0: [174 133 127 119 149 131  78 127 142  79 172 135 169 143 114 187  67 102 162 117 103 172 129  78]
1: [115  94 139 174 109  88 106 136 123 179  73  41 134  39 110  78 104 146 148 112 191 142  80 138]
2: [185 125 120 124 148 131  80 119 136  86 143 119 172 147 118 187  63  91 168 105 103 168 123  91]
3: [ 81 129 135 122 187 153 163 133 183 200 163 147  88 154 122 146 205  92 109 120 129 105 112 123]
4: [140 121 137 146 213  75 216 149 137 147 151 118 144 108 189 160  78 104 109  91 135  97  87 192]
5: [140 121 183 113 128 149  89  97 125 154  72 139 129 114  87 167 131 128 129 130 131 175 147  74]
6: [ 61 126 151 130  89 122 195 104 136 120 120 146  53  90 135 183 102 184 106 109 159  79  95 189]
7: [122 117 116 186 168 123 140 151  39 200 180 136 178  92 136  91  49 123  92 184  67 171 140 200]
8: [ 93 115 101 139 107 144 140  98 160 140 143 102  88 133  92 157 103 140 159 143 123 184 146 149]
9: [143 120 143 114  73 129  48 106 102  73  83 131 134 110 109 107 105 133 150  90 144 126 112  88]
10: [180 121 128 109 164 138  83 111 133  84 148 122 164 137 114 193  81  90 160  88  99 159 132  76]
11: [140 116 168 166 113  97  60 146  63 133 135 153 211 148 150  39 112 136 118 118 123 171 113 162]
12: [ 97  94 140 142 116 142 156  97 142 197  96 101 115 103  91 131 143 167 141 163 147 163 160 150]
13: [174 124 204 102 140 120 142 137 138 129 102 197 166 199 173 108 206  97 122 107 123 131 154  97]

[ 61 112 136 130  91 120 187 112 133 132 136 142  54  94 137 177 108 185 115 106 151  78  99 181] 6 8 12 4 3
[134  75 117 123 111 185  79 151 173 113 193 195 162 136 117 165 134 107 121 171 111  80 142  87] 0 10 2 5 3
[132 132 173 110 120 172  76  86 125 162  70 141 136 110  91 166 127 105 131 132 126 170 150  69] 5 9 10 12 2
[143 140 151 122  62 126  50  95 112  71  75 140 139 121 126 103 104 128 167  82 139 139 105  91] 9 5 2 10 0
[103 141 143 114 171 150 172 125 169 182 158 137  93 169 143 154 188  80 121 122 136 116 128 127] 3 8 13 12 5
[124 166  52 128 189 120 128 212 163 101 189  84 119 126 145 119 155 107  86 159 134  72 108 100] 3 4 0 8 10
[ 97 142 159 169  60 120 107  98 111 121 211 160 100 108 106  31 111  96 187 100 137  57 104 104] 9 11 8 1 6
[145 135 152 151 199  76 218 160 125 128 141 115 145  97 181 162  85 106 101 102 128 103  95 169] 4 6 3 7 2
[ 48 138 147 120  44 151 107  88  99 169 114 163  86 129  95  75 182 174 137 146 141 105 140 134] 12 8 9 5 6
[157  86 152 123 145 130 121 162 120 150 211 147 168 108 110 117 160 131 120 172 134  26 142  97] 3 13 12 0 5
[ 56 129 145 117 105 122 198  91 137 119 112 157  51  75 139 186  81 174 107 107 149  77  95 171] 6 8 12 4 3
[151 111 124 154 216  72 205 168 142 162 153 112 162 115 179 160  82 115  84 113 137 117  92 182] 4 7 3 6 2
[130 125 111 105 153 123  87 173  66 137 113 140 171 127 165  94 153 140  72 129 113  99 100 150] 11 9 13 7 5
[146 152 119 125 134 132 117 118 107 128 125 148 122  81 100  87 113  65 157 130 119  88 117  87] 9 5 10 2 0
[ 54 128 143 131  93 123 184  83 119 136 123 149  60  88 138 163  94 174 127  92 153  89  87 184] 6 8 12 4 3
[108 150 119 116 150 140 121 135 134 126 104 142 115 148 157 119 168  87 104  87 121 146  91 146] 3 13 8 5 9
[126 124 169 132  55 125  49 101 121  85  67 139 133 107 118  96  95 126 160  99 154 148  85  79] 9 5 2 1 11
[175 146 129 173 138  52 191 161 105  78 149  85 152 132 163  96  78 117 131 111 130 150 153 154] 4 11 2 0 8
[125 128 161  93 126 158  89  87 128 163  63 144 137 109  90 157 142 117 124 130 134 160 143  82] 5 12 9 8 10
[112 144 176 116  65 119 126  73  30 118 114 172 117 119 124  89 115 170 159  80 121 104 119 141] 9 11 5 6 12
[142  74 106 138 142 112 126 168 126 145 165  95 168 124 132 116 142 181 125 165 146 106 125 171] 12 8 11 1 4
[153 128 142 154 198  89 209 146 116 147 146 127 146 114 187 156  81  99  93  94 120 120  89 184] 4 7 6 3 2
[130 132 150 130  55 119  46  93 113  65  92 146 130 121 116 100 101 135 152  89 133 138  99  91] 9 5 2 0 10
[114 116 153 109 118 166  81 104 130 158  81 146 123 115  99 166 140 114 124 135 125 152 132  75] 5 9 12 8 10
